Rotation paths and how fast each direction turns (deg/step)
Each turn is a multiple of 5 degrees from 10 to 175, or 0.
Each row of a path follows its step; steps can be skipped.
Rotation 1:
step 9: -8	8	-6	11	-3	26	-12	3	10	-6	4	65	3	-34	2	-39	-33	19	-5	49	20	18	-37	24	-35	10	-23	-17	56	-1	-33	-57	-36	-11	40	-17	-17	-27	-23	-10	-25	-77	26	-16
step 10: -32	38	-30	30	26	-22	4	-18	35	-37	-20	-6	-18	19	6	11	-35	32	25	6	-1	2	-30	0	11	47	-13	-36	31	-39	-65	-51	-43	41	36	-32	3	-37	-12	-24	1	-19	37	24
step 13: 7	55	4	-5	-1	8	13	28	12	28	4	26	10	-4	26	-30	-3	7	11	0	24	44	-16	57	-43	5	-57	8	10	-53	-34	-51	-29	26	1	-18	12	-20	-7	-66	-6	-44	22	44
step 14: -10	50	3	10	8	-21	10	6	-36	-66	-60	-13	-6	-2	6	11	20	24	21	-6	0	6	-28	46	-27	8	-9	5	1	-12	-49	-59	-18	44	-25	-13	-11	-49	-23	-21	18	-61	28	-37
step 16: 7	20	6	-21	-4	-26	7	-36	-4	2	43	-21	28	0	60	-63	27	50	-18	-17	-27	12	-11	23	-38	15	-16	14	-27	-47	-44	-58	13	-2	-1	-10	-12	-13	-27	-44	27	49	-5	37
step 18: -11	65	7	14	-58	-65	-5	-15	-29	-26	5	11	-43	-6	31	-42	-29	-4	24	35	-25	21	-7	22	-22	-2	7	-1	13	-19	-19	-40	-35	15	-35	-50	14	-25	13	-5	-18	-35	36	-45
step 23: -24	7	-29	44	31	-10	21	-22	-14	4	-3	55	-5	-23	30	-22	-20	57	16	-13	-18	15	-36	-31	-30	3	-28	-35	38	-3	-31	-6	-4	-14	-16	-9	-7	-76	16	13	6	-73	7	-51
step 26: -38	14	0	-16	18	-14	15	5	-10	26	0	64	-3	-27	17	-18	-16	18	-7	6	-16	40	-12	9	-44	52	-17	-10	20	-26	-21	-71	-31	-56	25	-24	-31	32	5	-14	19	-25	47	-61
Directions:
0	-15	1	-12	5	9	-21	2	2	-10	4	13	4	15	15	-5	7	-7	4	5	-6	1	-15	7	-4	-4	4	11	-6	0	13	0	-3	-17	5	4	15	-20	-7	-4	-2	1	-1	17 -> 90
-11	-5	-5	-6	-3	-18	-7	-1	-13	-14	-20	-9	-12	5	-9	11	0	-11	3	-1	13	13	-8	-4	11	2	12	11	-8	-11	5	8	-14	8	0	-12	11	7	0	-12	0	1	4	-8 -> 100
-9	3	0	-17	-3	3	-3	10	-1	6	-5	-11	15	16	7	-3	-1	5	-7	-21	-12	11	-5	3	5	-4	-6	-3	-16	3	1	-8	9	-10	-16	-8	-6	12	-9	2	9	-17	-4	-13 -> 35
-5	13	9	-8	5	0	-7	10	24	-5	-1	1	3	-8	-14	2	29	8	5	-2	10	-12	-2	0	-5	2	5	5	-9	8	3	-18	-6	11	1	-13	-4	4	4	-10	-4	-7	-3	12 -> 20
-3	2	-10	5	-5	18	2	11	2	-7	13	0	-11	-4	7	12	-4	4	-11	1	-1	-3	0	8	16	18	23	0	0	1	4	-15	8	3	13	7	-1	-2	-16	-15	9	3	-8	-13 -> 70
14	14	7	4	-17	0	0	6	0	12	-13	18	-10	-11	5	15	-6	-6	7	1	-3	2	-19	7	-1	-3	-11	2	1	-10	20	-6	6	7	2	-8	-2	-6	-7	10	-11	-15	-5	-5 -> 80
-4	11	6	-4	12	4	-2	6	-19	-2	6	-11	-6	4	1	9	-4	-3	25	9	-20	-9	-3	-7	-1	13	6	-14	5	7	1	-2	-11	3	2	1	5	-2	12	5	13	-21	2	5 -> 85
